One hidden turn or mirror swaps the rows below in pairs. Which row is each named row swapped with?
The rows were stretched afterwards, more along some directions than others.
Piz: 2.73,0.51,-0.24,1.10,0.36,1.08,-0.91,0.36,0.62,-2.00,-0.56,1.24,0.20,-3.03,-0.24,0.04,-1.25,-1.58,0.85,-0.94,0.39
Vusub: 1.68,0.48,-0.13,-0.44,1.75,-1.55,-2.10,0.23,-0.89,-1.43,0.75,1.58,1.07,-1.86,0.55,2.39,-2.06,0.28,1.03,0.56,1.64
Pak: 1.68,0.36,-0.68,0.31,1.32,1.28,-0.47,-1.88,1.34,-2.14,1.71,1.99,1.91,-3.18,0.09,1.45,-1.36,-1.59,1.14,-1.21,1.97
Bupiz: 0.76,2.02,0.80,-2.57,1.18,-0.05,-0.30,0.52,0.76,0.79,1.20,1.31,0.75,-0.34,-1.45,0.79,-0.03,-0.45,0.14,0.33,0.11
Tavi: -0.54,0.78,-1.46,-2.39,0.96,-1.21,0.76,1.28,-0.22,-1.68,0.44,1.77,0.89,0.98,-2.25,-0.28,-0.07,0.26,0.06,-0.75,-1.17
bune: -1.26,-0.14,-2.97,-0.59,0.65,-1.87,-1.36,0.22,1.21,-0.24,0.43,1.11,0.09,0.90,1.95,-1.20,-0.01,1.13,-2.52,0.11,0.41
voke: -2.54,-0.08,-1.43,-0.08,0.20,-2.39,-0.17,-0.96,2.64,-0.64,0.58,0.29,2.25,2.44,1.06,1.01,0.72,-0.66,-0.40,1.26,0.72
tobu: 1.72,0.81,1.82,-0.80,0.25,-0.52,-0.22,1.16,0.08,-0.79,-1.11,-1.08,-2.91,-2.94,0.20,-0.74,-0.52,-0.57,-1.03,0.75,1.24
mefif: -0.22,-0.37,0.48,-0.22,0.13,-2.53,-0.41,-0.02,0.69,-0.32,-0.89,-1.48,-1.22,-0.81,0.36,0.40,0.56,-0.03,-1.95,3.19,0.29
Mis: 0.16,1.58,1.17,-2.25,0.77,-0.49,0.20,0.38,-0.01,0.61,1.60,0.88,0.63,-0.39,-1.94,0.64,0.60,-0.29,-0.32,1.20,-0.01
balan: -0.89,1.08,-1.78,-0.28,1.09,0.35,-0.39,-2.01,2.50,-2.94,1.14,2.52,0.73,1.77,0.40,1.06,1.48,-1.29,1.01,-0.66,1.81
liga: 0.06,1.36,-0.44,-1.52,1.40,-0.42,0.01,0.03,0.71,-2.74,2.20,1.66,1.90,1.60,-1.00,-0.22,0.38,-0.63,-0.12,-2.67,2.82
Gik: -1.38,-1.07,0.01,-0.27,1.00,-0.81,-0.45,0.89,0.68,0.51,-0.70,-0.25,0.10,-0.21,0.79,0.58,0.15,-1.54,-1.07,3.01,-0.66
nup: -0.98,1.83,-0.20,-1.35,4.07,-2.05,-0.51,-3.18,-0.30,-2.82,2.21,1.43,2.45,-0.49,1.68,0.50,-2.28,0.14,0.30,-1.13,2.67
gek: 1.31,1.50,1.81,-0.38,0.57,-0.91,-0.18,1.27,1.18,-1.81,-0.04,-0.60,1.02,-1.22,-0.58,-0.01,-1.07,-1.28,2.49,-2.03,2.46
vorat: -1.85,-0.10,-1.56,-0.26,-1.03,-2.43,-0.63,1.18,1.04,0.39,-0.77,-0.13,-0.91,0.89,0.56,-0.35,0.90,-0.43,-1.81,1.30,-0.63
Sogef: 0.66,0.44,-0.18,-0.11,-0.86,-2.13,-1.58,2.75,0.74,0.10,-0.17,0.89,-1.36,0.80,0.18,0.22,-0.26,-1.66,-1.03,0.43,0.35
Seg: -0.17,1.99,1.63,-0.24,1.73,-1.26,-1.56,0.25,-0.17,-0.35,0.12,0.96,1.14,1.02,2.20,1.54,-1.87,-0.34,1.31,1.47,1.07
Dema: 0.03,-0.94,0.83,-0.47,1.27,0.99,0.58,-2.31,0.69,-1.66,2.06,1.28,1.49,-0.91,0.99,1.23,-0.45,-0.84,1.33,-0.29,1.87
nen: -1.08,-0.27,0.10,0.06,0.87,-2.28,-0.30,-0.92,1.17,-0.88,0.49,0.47,-0.33,0.17,1.38,0.32,0.16,0.04,-1.10,3.22,0.43
vozod: 2.46,0.61,1.28,0.21,1.09,-1.38,-2.18,2.17,-1.22,-1.31,-0.83,0.39,-0.95,-1.62,1.68,0.95,-1.58,-0.63,1.28,1.53,2.30
por: 1.99,-0.14,0.73,1.31,0.63,0.17,-1.11,-1.00,-0.23,-2.94,0.16,0.74,-1.26,-2.64,1.94,-0.52,-1.17,-0.08,1.41,-1.74,2.96
gil: 0.64,1.76,0.41,-1.50,1.43,0.15,-0.02,0.43,-0.20,-3.06,1.86,1.60,0.45,0.56,-1.25,-0.24,-0.04,-0.65,-0.07,-2.97,2.32
Vafug: 0.29,-0.13,1.56,-0.34,-0.47,0.38,-0.40,-0.07,-0.08,-0.76,-0.09,-0.58,-0.97,-1.81,-0.93,-0.18,-0.26,-0.65,0.15,2.35,0.22
ded: 2.50,-0.52,0.68,0.24,1.42,-2.00,-2.04,2.23,-1.08,-1.12,-1.40,-0.08,-1.45,-1.60,2.21,0.68,-1.36,-0.56,1.37,1.98,2.47
Kurin: -0.45,0.72,-0.75,-1.22,0.14,-1.51,-1.99,0.97,1.21,0.39,0.31,-0.48,-1.27,-0.20,0.51,-0.50,0.33,0.16,-1.68,0.38,-0.28
vuroz: -0.91,0.94,-0.01,-1.54,2.68,-2.27,-0.04,1.25,0.60,-0.27,-1.18,-0.24,0.75,1.19,2.04,0.09,0.23,-1.36,-0.62,1.40,-1.06
gabig: -0.08,1.59,-2.10,-0.84,0.33,0.94,-0.62,-1.27,2.22,-1.80,1.75,3.86,-0.61,1.54,0.20,-0.07,1.84,-2.09,-1.41,-0.91,1.19
nefe: -0.53,0.55,0.66,0.14,1.21,1.14,-1.23,-0.95,0.15,0.34,0.53,0.93,-0.04,-0.98,0.88,0.23,-0.75,-0.79,-0.60,1.43,0.45
dufus: 1.50,-0.27,-0.91,0.80,0.91,-0.57,-1.77,-2.06,0.38,-2.65,-1.24,1.11,2.32,-0.53,1.30,0.22,-1.02,-0.79,2.11,-0.31,1.53
Bazan: -0.26,0.39,-0.41,-0.30,1.09,-2.10,-1.48,-0.85,1.22,-1.12,1.05,0.26,0.79,-1.14,0.40,-0.36,-1.03,0.74,-0.10,-1.82,2.92
rekas: 2.17,0.85,1.91,0.08,1.39,-1.32,-1.68,2.03,-1.11,-0.73,-0.94,0.11,-0.84,-1.02,1.62,0.99,-1.39,-0.47,1.49,1.48,1.71
puf: 1.52,-0.82,-0.47,0.45,1.79,-0.87,-2.08,-0.62,1.97,-3.43,-0.78,1.79,0.61,-0.17,3.33,0.77,-1.02,-1.11,2.49,0.23,4.07
Tero: 0.56,0.09,-1.34,-1.49,0.98,-0.42,0.73,0.57,-0.31,-2.90,0.39,1.85,0.67,-0.67,-2.01,-0.37,-0.05,0.29,1.17,-1.44,0.16
fiti: 0.90,1.12,-1.29,-0.67,-0.86,-1.53,-2.71,2.30,1.90,0.07,0.04,1.33,-1.76,0.65,1.49,-0.82,0.51,-0.45,-2.95,-0.58,2.22
Nini: 0.40,0.36,-1.19,-1.62,0.90,0.34,1.18,0.28,-0.08,-3.41,1.46,2.33,0.63,-0.50,-2.59,-0.09,1.02,-0.46,1.56,-1.67,0.37
Sus: 1.46,1.47,0.67,-1.77,1.22,-0.26,-0.20,0.91,-0.36,-2.66,0.69,0.77,-0.70,-1.15,-0.57,-0.05,-1.00,-1.27,-0.93,-1.96,1.10
dap: 0.05,1.17,-1.77,-1.51,0.46,1.08,0.81,-0.92,0.81,-3.12,2.18,3.44,0.30,0.53,-1.91,-0.03,1.68,-1.46,0.16,-1.89,0.36
bagig: 0.49,1.62,0.37,-1.66,1.30,0.26,-0.20,0.56,0.30,-2.92,1.96,1.55,1.05,0.69,-1.02,0.03,0.22,-1.03,-0.11,-2.28,2.47
penid: -0.25,-0.42,0.73,-0.71,1.16,0.35,1.36,-3.40,2.58,-2.30,1.17,0.02,2.82,-1.81,-0.03,0.80,0.01,-1.11,1.79,-0.48,1.76
Pumap: 2.08,-2.09,0.09,0.73,0.96,-1.83,-1.53,0.80,0.19,-1.82,-1.51,-1.18,-1.68,-2.60,2.39,0.76,-0.77,-1.37,0.52,2.55,3.60
legu: 1.86,1.57,-0.74,0.53,-1.96,2.11,-0.55,0.22,0.93,-1.79,0.49,2.08,0.28,-1.14,-1.87,-0.36,0.50,-1.24,0.86,-1.47,0.39
mot: -0.04,0.76,-0.17,-2.94,2.01,-0.12,-0.42,1.34,1.09,-1.18,1.26,1.42,0.90,0.96,-1.25,1.68,0.83,-1.66,-0.55,-0.59,-0.02
Muv: 0.31,-1.66,-0.58,-0.61,1.06,-1.31,-0.30,-1.29,1.42,-1.59,-0.29,-0.48,-0.46,-1.69,1.60,1.16,-0.06,-1.69,-0.10,1.71,1.73
zele: 0.18,0.94,-0.46,-0.33,-0.66,-1.60,-1.46,0.51,-0.15,-0.56,-0.52,0.03,-0.74,1.14,0.14,-0.78,0.69,-1.06,0.17,-0.96,0.41
Vif: 2.14,0.19,-1.15,-0.35,2.55,-1.55,-2.57,-1.16,1.89,-1.91,-1.05,1.88,1.43,-0.12,2.73,0.58,-1.86,-2.09,1.26,0.63,2.78
vok: -1.40,-0.21,-1.33,-0.07,-1.00,-1.66,-0.91,1.48,1.43,0.42,-1.22,0.10,-1.63,0.35,0.87,-0.51,1.14,-0.85,-0.96,1.49,-0.38
Guler: -0.20,1.35,1.43,0.21,0.03,-0.94,-1.51,1.35,1.41,0.19,-0.73,0.21,-0.85,1.98,1.48,-0.62,0.65,-1.47,-0.45,0.08,0.94
tase: -0.79,2.08,0.13,0.24,0.74,0.49,0.21,-0.83,1.80,-2.47,0.12,1.96,1.50,1.74,0.48,-0.07,0.26,-0.59,2.01,-1.21,1.77
mavo: 0.30,-1.00,1.56,-0.03,0.46,0.36,0.67,0.40,-0.94,-1.13,-1.11,-1.30,-0.20,-2.16,0.78,-0.67,-0.15,-0.19,1.56,-0.15,1.55
mit: -0.97,0.87,1.26,-1.33,0.74,-1.72,0.11,-0.31,0.22,0.48,1.33,0.32,0.21,0.07,-0.51,0.78,0.34,-0.06,-0.86,3.09,-0.51
rebeg: 1.29,-1.67,-0.34,0.17,1.10,0.14,-0.60,0.90,1.84,-0.78,-2.45,-0.07,-0.01,-1.10,2.10,0.12,0.97,-1.53,2.21,0.00,0.71
Buzel: -0.97,0.12,-1.34,0.22,0.41,-1.07,-0.34,-0.21,2.30,-2.11,0.98,0.81,2.12,2.21,0.58,0.38,1.02,-1.03,0.07,-0.50,3.07
Laka: -0.86,-0.86,1.53,-0.32,0.95,-1.92,0.84,-2.03,0.04,-1.80,0.48,-2.13,1.83,-0.53,0.37,-0.05,-0.24,0.69,1.97,0.13,0.50
gupig: -0.44,-0.54,0.85,-1.03,1.90,-0.08,1.10,-3.36,2.55,-2.22,1.08,-0.05,2.66,-1.21,0.72,1.62,-0.24,-1.56,2.21,0.32,1.72
ledit: 1.24,1.94,0.63,-2.88,1.83,0.04,0.00,-0.45,0.33,0.10,1.50,1.70,1.40,-1.07,-1.28,1.33,-1.13,-0.33,0.71,0.14,0.10

Sogef pairs with Dema
Laka pairs with zele
nup pairs with vuroz
Seg pairs with Sus
puf pairs with fiti
bune pairs with Vif
Nini pairs with Mis
tase pairs with tobu
mavo pairs with gek
gil pairs with rekas

